Each path below is one point turned by a fixed rotation once a step. After each direction that follows a path, write how fast that rotation turns it, in deg/step (0 if it stays still).
Each turn is a multiple of 5 degrees from 10 to 175, or 0.
Each row of a path follows its step; steps can be skipped.
Path 1:
step 0: [ 28 -10   5  27 -21  -9   6 -32  24 -21 -26  14 -52  24  23 -11   4  -6
   6   3  -9  -5  -8  -3 -10  23  21   5  18  -6  38   3  14  -9  19 -15
 -18  -8  12   3 -10  22   3 -17 -22 -23  22  13  -7   5  10   2  48]
step 1: [ 13 -12  16  17 -27  21 -23 -40   8   5   8 -15 -12  35  20  29   2  -3
  34 -10   1  11 -33  27  14  24  27  -4  -8  -1  11  19  15 -10  -5  -8
   9   1 -32  24 -33  -7  14  -6   6  19  17 -20  20 -32   5 -19   2]
step 2: [ 12 -12 -14   5 -47  32   0   7  25 -19  11   0 -15 -14  14  20  11  -9
   9  17  -8   3 -12 -20  16   4  -6   7   5 -34  27  25   1  24  18 -10
  14 -36 -17  48 -15 -13 -18  23  18  -3  30  16 -11   1 -19   9  15]
step 3: [ -3   8  16  17 -20  34 -11   8  11 -18 -29  -2 -41  19   4 -11 -16 -41
  14   4   0  19  -7   8 -26  22  -4   0  -2 -10   9   7  28   6  21 -42
  -6  12   5  18 -13  14  16 -11  24  13 -10  11   4   7   4  22  53]
step 4: [ 14 -15   9  11 -35  -4 -13 -37   1  18 -10  -6 -19  -7  40  18  -8 -16
  33  24 -27 -28 -26  19  11  19 -20  -7  -9 -23  16  40  10 -10  14  -3
  12  30  20  27 -10   1  22 -17   4 -15  11 -10  22   1  12   0  -4]
step 5: [ 12 -19  -3  27 -34  25 -17  13  32  34   0  -2 -15  27  33   0   8  -1
  30  14 -28  11   0  -4 -11  14  19 -22  48   6  24  12  -6   3  21  -8
   9 -25 -16  17 -24   9 -27  -2  19 -18  17   9 -10  10  -5  -5   0]
step 6: [ 36  10   5  37 -58  49  19 -11   3 -15  -7 -21   2   7  23 -14  10 -29
  15 -16  -1  -8 -31  18   1  16   8   7   4  -9   8 -26  -1 -13   6 -31
  -8  -8   0  19   8   5  19   3  14   8   1  -5 -17 -21   3  13  29]
step 7: [  9   6   7  -2 -28  50 -17  -3  16  25 -30 -12 -12   2  -2  27  -9 -24
  27  -1   1  -6 -34  -7  22  -1 -19  -5  -9 -13  17  40   4  14 -27 -24
  -3  -7   2  38  -7  -8  22 -24  12 -10  -9  20  22  15 -17 -14 -12]
step 8: [ -3 -12 -29   3 -36  24  11 -16  15  24 -35  -3 -27   2  12 -23 -17   4
  14  30 -30 -14  18   8   4  32  18   2  10   4   6  34   6   5  21 -22
  -4  -9   8  29  17  21 -25   1  33   7   7  19  -3  18   0  34   3]
Directions:
[ 11   5  -4  -4  -7   0  -1 -12  -3  -8   3   3  -3 -12   1  -8  -4   3
  -3   1  -3 -15   3   6   6   2  -3   3   0  -5   2  -2   1   1   5   4
  -1   2  -5  -1   8   2   0   7  -5  -5   4  -1  -8  -1  -1  11  -3]
175
[  3   4  11   2  10  -6  -2  -7   5  -5  -8   2   0   2   4   3  -7  -5
   3  -8   1 -12  -9  -7   4   0  -2  -1   1   6   2   7  -9   6  -1   2
  -9   2   0  -4   0   0  -1  -3   7   4  -3 -13   5  -2  -6   2   1]
115
[ -2   0  10  -3   4  10  10   1  -5  -5  -2  -2   1   0   3  -3   3   7
  -2  -1  -7   1   8   3  -1   4   3   7   0   0   3  -9   0   9   5 -10
 -10   3   8  -2  -9   8  -3   0   1  -1   5  -5  -9   6  -5  -5   6]
125
[  1   5   6   7  -3   7   7   7  -9  -4   9  -3   4  -2   2   4  -4  -6
   0  -9   2   5  -7 -10   5   1  -1 -10   1  -8  -6  -2   2   5  -3  -3
   4  -4  -9  -2   2  -2  -7  13   1  -1  -4  -2  -9  -3   1  -1   1]
90
[ 14   0  -3   4   3   5   1  -8   7   0   4   1  -1   8   2  -2  11   2
  -3  -5   4   1  -4   4   4  -1   7  -1   8  -1   3  -8  -4  -5 -11   2
  -7 -11  -1   0  -1  -4   4  -5  -3  -4  -2  -3  -7  -6  -2 -11  -5]
70
[ -2   1  -9  -1  -4   1   3  -3  -1   1  -7   6   6   0   7 -10  -9  -3
   0  -8  -1  12  -1  10  -5  11   2   3  -6   2  -4   0   7   2   1   1
   0  -5   2  -8  -4 -10  -4  -3   1  -1  -4 -10   1  -9   0   6   0]
140
Path 2:
step 0: [-29  25  -1 -23  -6 -13   8  30  -9  27   8   4  -1  -9   6   5  19 -24
  37  13  -9   1 -16 -20  12 -17  22 -57  39 -42  28  15  -8 -23 -20  13
  30  -6  -5  26  -3  -9   2 -20 -29  12 -12  12   6  10  11  -2   0]
step 1: [-11 -11  -7   6  14  13  18  -5   2   4 -21   0 -41  12 -18 -17  22  32
 -28  -7   9  22  -3  12   1   3 -20  -1 -49  13  -3  -6  20   6  26 -28
 -44  -2 -20  -2 -11 -14   8 -11  -4   3 -18 -65 -10   5   4 -11  31]
step 2: [ 34   4  -8  10   3  -5 -12   6  -4  -9  -1 -10   3 -53  32  -9 -18 -12
  -5  36   4  18   9  -6 -16   1 -10  24  27  -3   4  -6  -7   3 -26  36
  -7  10 -20   8  36  29  14  19   6  53   1  14  -4  20 -13  -1 -46]
step 3: [-21  17  24 -27   0  -8  10  12  18  40  17  30  17  20 -11  16  38   7
   2  -1 -12 -21  -8   3  17  21  12 -16 -36  -6  27   5  12  -7 -19 -19
  25 -18  10 -13 -39   3  -6   0   6 -14  35 -22  41  18 -17  -8 -29]
step 4: [ -4 -15 -15  22 -21  38  -1  28  -8  -9  -6   0 -15   8 -20   3   8 -10
  -4 -32  16   1 -19 -16 -16  -5 -14  14  14  20 -21  -2 -15  26  -2  30
 -65 -13 -25  16   4 -23  -3 -17 -17 -15 -56   9   2   0 -27   5  -1]
step 5: [ 14   2  -2 -29  -9 -22   9 -21 -40 -13  11 -33   1   9   7   0 -29 -10
 -27  20  -5 -26  26  33  -2   6   6 -20  24 -11  18 -14  -3 -15   2 -14
   9   4 -23 -24 -16  -2  15  18  22  49  35   0 -18  28 -35   5  11]
step 6: [  1  29   1 -15   8   0  -4  18  31  24  -4  14  48  -8   0   9   4  25
 -27  -8  17  12 -31 -10  -4  28 -11 -20 -15  -9 -18  76 -22  23   8  -3
   8   0  11  13   3 -15 -18  25 -14 -16  -8 -10   2 -17  17  -9 -20]
step 7: [ 24 -31   3  10  -2  17  21 -16   8 -20  19  -4 -19  33   6  27 -31  17
  15  11 -46 -10  -4   0   3 -19  -3  28  -8  -8   3 -39   6 -14  17  23
 -42  34  -4   0   8 -32 -16 -21 -16  -3  -1   7  36   0 -20 -23  -8]
step 8: [ -6  17 -17   3  14  14  11  -9 -12  37  -9  16  10   0  32 -24 -11 -25
  19   0  -4 -27   0 -30 -15  41  28 -11  40  24  15   9   6  24  -1  -7
  24  -2 -22  18  -9   3  34  18  16  -3  29   6 -46  -2 -15  13  25]
Directions:
[  1  -1   4  -7   1   2  -1   9  16   2  -1  -2   7   2  -3  -3   0   1
  -7  -5   6   1   5  -3   3 -11   3  -4 -11   7  -7  -5  -5  -4  -1  12
   4   1  -5   3  -2  -3   2  -3  -3  -4   1  -8  -1  -5  -2  -6   9]
130
[ -8   2   0   2   0   2  -2   3  -1  -1   0   5  -4  -3  -4  -5  -3   7
  -1  -9  -3   0  -4  -6   3  -5 -11   9   2 -10   5  -9   4   0   8   2
   1  -5   1   7  -2 -17  -3   2  -7  -5   1   1   3  11   0   0   6]
115
[  9   0  -5   1   1  -7  -5   1  -8   0  -6  -4 -10   1  -5   6   0  11
  -2   1  -5   3  -2  -2   8 -10  -4  -3  -7  -6   0   4 -12   9   5   1
   6   1  -3   7   1  10   2  12   2  -2   2  -3  -4   1  -3  -3  -2]
85
[  3 -12  14   3  -3   7   9  -2   5  -5   0   1  -9  -5  -3  -4  -4   4
   3   3  -1  -2   9  -2  -2   1  -1   6   4   7   1   3 -14   4  -2  -8
   2  -6  -9   3  -1  -2  -3  -2   0   9   3   6  -3   2   3  -4   2]
125
[ -1   6  -2 -14   2  -7  -7  -4   7   7  16   1  -4   0  -8  -5   0  -3
   7  -2   1  -4   3   1  -4   3   1   3   6  -1   4  -1 -11  -1   0  -3
   4   2  -3   3  10   0   2   2  -4  -1   6  -9  -1   0  -1  13  -1]
130
[ -4   5   2  -1   1  -2   4   0  13  -7   1  -1   1  -4   3  -6  -4  13
   3   3  -3   5   1   0  -1   8   2   2  -6  -1   0   2   5   0  12  10
  -7  10   3  -2   3   5  -6   5   1   6   8  -2  -2   5   8  -3 -11]
80
